Each path below is one point turned by a fixed rotation once a step. After each direction that follows a path, write how fast that rotation turns it, in degrees per step (0 if it stays still).
Each turn is a multiple of 5 degrees from 10 to 175, or 0.
Each row of a path follows its step; steps can be skipped.

step 0: [  2   2 -10  22 -12  -6  -1  10  13  17  13 -21   5 -16 -16 -15  -9 -10
   1  27  11  -7 -32  19  -7 -15   0   5 -13   3   7  38   9 -15  25 -31
  17  -2]
step 1: [  7  -8  -6  11  14  -9  25  -9  -6  23 -15 -34 -22  20  19  15 -27   5
  17   3  -2  -7  19  -1 -10 -13   6  13 -17  -1  13   0   5  -7  25 -36
  -1   5]
step 2: [  2 -18   4   8   6  -3   0   8 -13  -3 -13  -3  -9  -3   4 -14 -29  29
 -22  -4 -26  -8   5  -8 -16  23   2  38  20  20  -8   8  25  25  14 -16
   1  13]
step 4: [ 15  22  14   2  -6   2  10  16   9  36  11 -26  -9 -12 -26  12 -21  -7
 -15  12  -9  19   2  -4   1   6  10  16 -19 -29 -20 -10  -6 -20  11 -17
   0  12]
step 5: [-13  -9  -1  -5  -6   1 -13  -4 -34 -18  22 -21   3  10  13  26 -40  -5
 -14   0  -7   8   5 -20 -14  18  -8   2 -14   2  -9 -18  -8  -1  20 -26
  -5  21]
step 7: [ 32  12 -27  46  -7  -4  12   7 -11  22   8 -10  33  10  -4  -9 -10   9
   0   7  16   4  23   8  -7  -9  -9   9 -27 -13   3   1   2 -11 -11 -16
   8  -9]
step 8: [ -5  -1   7  18 -20 -15  21  18   8  -8  10   5   0  -2 -22   8 -22   4
   9  12  -5   4  31  -4  13   6 -12  12  12   0   3  -2   8  -2  20 -51
  22  21]
step 10: [ 10 -16   0  42  16 -13   8  -3  16  19  -7 -18  10 -17 -10 -17  -3  26
 -12  -7 -28  16 -12  16 -24   9   0 -10 -14  -9 -27   4   9 -10  19  10
   8   2]
step 12: [-24  -9   5  -6  16   2 -25 -12  -1  15  12 -12 -24  13 -19  -8 -30  -4
   0  23  13  10   4  20  14  22 -27  25   1   0 -14   4   7   9  21 -26
  -9   6]
[  8   7   3  -7  -1   8   2   3  -5   3   3 -10  -2  -5   6   2  -3  -2
  -4   0  -2  -4  -6  -7  -8  -7  10   8   7   6   6   2   4  -2  -4  -5
   1  -3]	20
[-11  -2   1  -3   0  -1   0   1   3  -1   2  -1   0   5  11  -2   0  16
   2  -5  -3  -3   0  -4 -10  -1   0   5  -5   6  -3  -5   0   1   0  11
   7   4]	95
[ 11  -4   0   3  -4  -4  -1   7   1  -9  -2  -2   3   0   2   2  -6   6
  -2  -8  -7   0   0  -7   6   6   5  -3   2  -4   6 -10  -7  10   1  -4
   4   4]	120
[  2   5  -2  -3  -3  -4  -9   0 -10  -3   4  -4   6   1  -9   3  -2  -2
   4  -1   4  -3   5  -2   2   4   3   4   0   4  -3  -1  -9 -11 -10   8
  -1  11]	40
[ 4  9  1 -2  8  3 -5  1  1  8 -9  2  1  2 -7  6 -3  0 -1  7 -2  0 -1 -3
 -6  8 -8 -1 -9  3  6  0  2 11 -7  2  6  0]	140

step 1: [ 32   2  -3 -22 -17  -4  -5 -14  -1  16  -1  11   8   7 -25  18  10 -14
  30   6  21  23   0  20  -4 -10  30   2  16 -23 -12 -10  -2  -2  24 -19
   4   4]
step 2: [ 31  -2  31   5 -15 -25 -11 -16   6 -23  -3  23   4 -15  17   6  -3  -7
   3   5 -17  30 -16  13   2   2   6 -11  13   5  13 -35  11   5   7  23
   3   0]
step 3: [ 27  -4   5 -22  13  24 -22  -6  11  12  30   1   5   7   2 -10 -11  12
  11   4  -9  31 -15  20  -9  15   9 -20 -18 -22  20  -1 -20 -13  -2   6
 -13 -13]
step 4: [ 13  12   0   6   4  22 -13 -20 -23   2  17  13 -15  -3  31   6 -14 -27
  16  -2  15  -8 -21  26  30  22  14   6  11   9   6   2  13 -15  11  21
  -1 -10]
step 5: [ -5  12  -3 -18   1  10   6 -39 -25   4  17   8   0   7  -7  -4   6  -3
   9  -6 -15  22  22  35  -7 -18  28   8   8 -23  -4 -10  16 -12   9  -5
 -21  13]
step 7: [ -1  -3  22 -19 -23  -9 -11  -6  -7   8  20  15  16  22   6   2   4  36
  18  14  16  19 -18  20  -3  -8  26  -7  -3  10  21  -7 -24 -17  13  -6
 -16  -6]
step 8: [  2   3 -10  -2  -6  -4 -32   8   8  -7  16   0 -17   1  15  -7  13 -26
  -4  30   6  21  -8  38  17  23   6   8  29  -3   5 -15 -16  -6  20  21
   2   6]
step 9: [ 18  15   9  -2  12  29 -11 -13 -19 -20   7  12  16 -16  -4  12   5   0
   6 -18 -14  22  -3  50  -8   8  20   3   4   0   1   5 -18   3  11 -24
  -3  16]
step 12: [ -8  14 -23  -5 -24   1 -10   5 -15  18   4 -12   4  -4  30 -26  26 -14
   8  13  15  16 -17  18   2   7  29   9   2   1 -18   1   3 -28  23   0
  16   3]
[  2  -3   1   2  -3   3  -2  -3  -6  -2  -9  -2  -3  -7   3   7  10  -5
   1   1  -5   2   9   6  -3  -6  10  -2   4  -4 -10   0   0   6  -9   0
   8   2]	95
[ -7   0   5   1   3  -1   5  -8   7 -10  -5   2  -7  -3   6   4  -3  -3
  -7   1   4  -1  -9   2  10   5  -2  -3  -4   9  -8  -8   3   1   1   2
   6  -2]	170
[  2   4  -6   3   8  -5   9  -1  -3   3  -1   3   4  -1 -14   2   1  -5
   0 -13   4  -3   0  13  -1   1  -4   2   7   2  -7  -2   1   2   4   3
  -4   4]	85
[  8  -3  -3  -3   3   4  -2  -5  -3   5  -5  -8   6  -6   7  -3   5   6
   2  -6  -4   0  -6  -1   2   3  -9   1  -6   1 -10   4 -10  -2   6  -5
   0  -5]	120
